Each path below is one point turned by a fixed rotation once a step. After each direction that follows a path, write how fast that rotation turns it, in degrees per step (0 if it stays still).
Each turn is a multiple of 5 degrees from 10 to 175, or 0.
Each row of a path follows its step; steps can be skipped.
Path 1:
step 1: [-24   9 -18  -6  25  11   9  -8 -12  20  -7   1 -19  13   0   4 -18 -11
   0   0  -3 -21  -7   1  34 -14   0 -32   5  10  -1  -2  -2  -7  -5  -4
   5 -30 -40 -33  11  -2 -16  38 -12   5 -15  -1  24  10  21  33 -20  -4
  40  -8 -26   3   8]
step 2: [-13 -43   8   4   2 -11  -9  29 -24 -16 -10   2  -8  16 -15   1 -15   1
 -22  15 -18   8  -8  14 -18   9   7  -9  -7 -18  18  37  -5  21 -10 -14
  22 -25 -32  -3 -11 -24 -21  18  -2   4 -17  -8 -22  -5   6   9  -6   1
  15   4 -19 -31  39]
step 3: [-18  -9  -2  -9   3   3  41 -15  -3 -22  13 -12 -29  10 -35  -6   0  -4
  -8 -34 -25   1 -10   8 -12  12   1  -3   0  11   3  13  19   6  -8  38
 -11 -10 -19   9  27 -22  -5  -6  -3  -4 -32  25 -26  11  -7   5   5  -1
  38 -28 -23 -11 -13]
step 5: [ -4  -6  23  24  -1  -7   5 -16  28   9  19   2  -7  17  -5   1 -20  -6
  -5  -8   4 -22 -13  16 -34  17 -28  17   2 -20  17  19  19  -5   0 -32
  17 -14 -19  -2   4 -43  -8 -20 -14  -7  -5  34  10  -2   9  18  22  32
   8  -7  25 -24   0]
step 6: [-20  -3  -8 -26 -10 -17   8 -29   0  12 -21   2  -9  18  -6   0 -23 -20
  32 -32   2 -13   2  -6  24   5  -3  11 -36   6  -5 -14  -3 -25 -10 -19
  31  -7  -1   3  13 -21 -21 -11  -9 -20  12  35 -11  12  32  10  -1   7
  -1 -12 -38  -9 -10]
step 8: [  4   2  10  -3   0  15  16  -9 -11 -16 -37   6 -44  20  11   3   3 -10
 -42   8   0 -17 -13   0 -14  21 -16 -28 -24  28   7  15  12  -9  22  -6
  26  26  -2 -35  -4 -16  -2   4 -16  -8  -2  13 -12   9   4  20  -7  17
  14 -19 -14 -18 -22]
step 9: [ -7 -28  20 -55  -6 -15   3  12  -1  11  -5  -8 -36  -1 -23 -20   5   2
  -8  12   5 -22 -26  23  15 -18  20  39 -13  18  13   0 -31  -6   2  -2
  16  -5  -1 -12   2  -4   5   4 -27  -6 -12 -11 -43  -3  -2   2 -20  12
  11 -12   0 -13  -5]
step 11: [ -7  -4   9 -32  17 -23   1 -11 -16  -7  -1 -12  -9   0  -8 -20 -28 -24
  -7 -10  29   6  17   5 -11  20   8   3 -30  -4   4  13  16 -23  20  -3
  23  -6   0  -1 -20   3  -4 -22 -13  27   6  22 -29  41  -7  45  -5 -15
 -17   2  24 -18   9]
Speeds:
[  8 -11  10   4   5  -4  -4   0   6  -1   1   8  11   6   3   1   1   0
  -7   1  -5   6   5   2   2   4  -4  -6  -3   3   7   1  -3   1   3   0
   2  -3   1   4   6  -2   5  -3   5  -5  -3  -2   2  -6   0  -2   0   0
   5  -1   5  -2  -2] | 140
[  2   0   2  -2  -3  -3  -4  -8   0  -8   5   0   8  -3  -4 -10  -3   2
   4  -3   5  -6   1   3   2   3  -8   1   2  -6   3   1  -1  -4   6   0
  -7  -2  -3  -3   5  -3  -2  -1  -9   0   2  -3  -1  -4  -3   4   5  -4
 -12  -5   1   5  -2] | 60
[-3  4  4  1 -4  5 -7 -2  6 -1  6 -1 -2  0 -4  0 -3 -7  1 -1  4  0  0 -5
 12 -3  8 -1  2 -5  2 -3 -8 -1  2 -4  7 -5 -5 -1 -4 -4 -8  0 10 -5  0 -1
  2 -5 -8  2  0  6 -1  0  1 -5  2] | 85
[  2  -3  -4  -1  -7  -9  -1  -5   2   6  -5   2   5   0  -2   3   2   0
   4  -2   1   6  -5   3  -5   9   7   4   6  -3   6  -7  -1   6  -2   2
   5   0  -2   2  -2  -3 -10   3 -12  -3   3  -5   4  -1   1  -1  -7   2
   5   1  -2   0  -1] | 95
[-2 -3  2  9  0  6  0 -6  1  5  1 -5  4  1  3  5 -7 -5  2 -1  0 -4 -4  6
 -1  1 -5  1  5 -8 -7 -7  0  2  2  4  3  3  9  3  3  9 -3 -8  2 -4  2  0
 -6 -3  9  0  2 -1 -2 -4 -1 -9  0] | 45
